In the data rows, 128 means zero.
Here are some points, each followed by its number:
[111 107 108 101 127 154 132 136 118 134 130 137 140 116 109 127 128 116 137 151 136 122 104 129 127 147 135 172 129 155] 0
[104 120 119 161 138 197 143  68 128 111 153  86 139 121 133 142  99  91 209 105 170 145  92 184 195 159 128 150 174 101] 1
[118 167 103 146 111 139  91  99 114 131 135  92  90 122 137 115 157 160 120 115 109 103 116 113 107 125 153 110 138 129] 2
[121  97 109  97 147 111 138 123 144 165 110 153 137 158 145  90 153 114 103 174 124 152 195 117 115 121 133 139  96 142] 3
[128 111 196 158 129  89 141 155 111 109 135 111 116 117 127 153 139 157 131  76 130 142 113 127 126 100 148  74 139 120] 4
[117  86 106 103 141 101 143 127 138 163 105 145 138 148 140  87 142 111 115 167 133 166 215 117 122 141 134 121  82 146] 5
[124 101 112 158 117 110 135 120 144 138 115 119 137 106 126 123 158 141 127 128 117 127 136 107 143 134 144  98 127 169] 6
[ 91 110 160  96 144 130 141 198 102 136 135 145 155 126 108 156 104 137 124  76 125 114  65 157 132 100 146 157 115 132] 7
[158 152 139 145  98 139  87  94 141  88 143 118 141 123 130  92 136 135 110 141 109 130 192  79 129 186 102  90 113 124] 8
[ 94 118 136 136 121 195 133  77 116 110 145  93 118 112 118 150  99  97 201 143 178 151 112 169 153 182 138 174 169  95] 9
[120 108  85 124 105 138 128 112 136 132  90 131 103  97 133 132 131 131 154 177 157 134 137 127 108 147 143 146 117 181] 10
[116  67 165 133 135 112 166 173 126 128 132 133 184 116 108 126 124 122 122  91 131 142 116 119 162 147 143 109 122 154] 11
[103 143  35 149 119 175 100  81 132 142 139  96 130 118 137 107 143 121 135 122 127 102 108 127 157 144 147 152 140 145] 12
[159 143 135 118 101 165  99 127 136 100 137 152 164 114 103 118 102 105 135 171 139 127 180  95 148 184  72 139 109 140] 13
[127 109 111 137 154 131 159 121 147 156 153 128 147 138 134 121 142 105 118 142 116 137 111 125 141 115 133 151 152 115] 14
[134 139 136 141 142  84 136 135 130 130 127 132 133 168 148 134 115 133 113  60 120 124 109 164 169  78 121  97 127 110] 15
[160 110 140 147 140 118 148 128 143 117 141 133 158 130 120 134 112 102 132 118 124 145 133 130 167 140 113 109 136 116] 16
[101 111 148 115 142 119 143 174 108 136 133 141 158 129 113 148 103 131 130  71 132 118  75 161 153 102 131 141 120 125] 17
[129  94 145 151 144 113 171 120 130 120  93 128 106 117 134 192 106 117 183 120 174 145  88 169 156 103 141 139 145 135] 18
[136 203 122 132  93 144  68 111 110 110 125 104  77 111 121 134 148 180 117 115 111  81 119 106  93 129 128 108 140 119] 19
[114 118 124 117 132 124 128 165 125 142 163 131 184 142 105  96 162 139  74  98  76 117 123 103 141 131 130 101 133 152] 20
[127 105 169 144 145  93 155 135 123 153 145 105  98 145 147 127 161 138 118 128 109 162 130 119  90  97 153  99 153 101] 21
New points follow, each followed by the numbers of its three nearest points above by angle, nearest first.
[107 150  65 134 128 167 106  95 121 141 135 108 120 126 135 122 132 130 133 123 134  96 102 142 147 129 134 152 132 135] 12 2 1
[146 141 161 147 140  90 137 133 127 140 152 108 108 152 162 121 146 140  96 110 102 145 131 120  99  83 135  94 157  80] 21 4 15
[161 116 167 140 142 124 149 140 142 113 160 130 160 136 117 133 112 103 123 126 113 151 139 124 152 148 108 116 145  98] 16 11 13
[131 126 152 145 146  92 145 126 129 149 138 113 110 149 156 120 152 142 101 117 106 145 126 117  96  87 154  95 150  99] 21 4 15
[155 145 150 140 101 129  88 107 130 104 137 116 130 130 123  98 143 135 116 143 112 133 199  86 121 181 101  87 116 123] 8 13 19
[162 202 115 133 136 123  95  92 158 132 127 130 106 170 157 108 125 130  98 135 106 127 201 129 123 107  94  95 117  74] 8 19 2
[112 133 122  85 123 146 103 144 106 137 130 143 150 151 115 100 106 118 111 132 135 121 175 140 155 155  94 145  92 126] 13 5 3
[121 169 110 141 117 108  85 141 117 132 120 114 122 152 138 126 115 141 125  53 135  86 132 160 179  96  97  98  93 124] 15 17 19
[113 146 107  79 114 155  89 139 106 136 122 140 137 151 127  95  98 124 114 129 142 116 175 141 147 151  97 154  81 125] 13 5 3
[131 130  95 183 119 128 148  94 134 110  84 107  85  86 142 191 132 139 190 111 176 115  66 153 149 100 151 119 152 161] 18 1 10
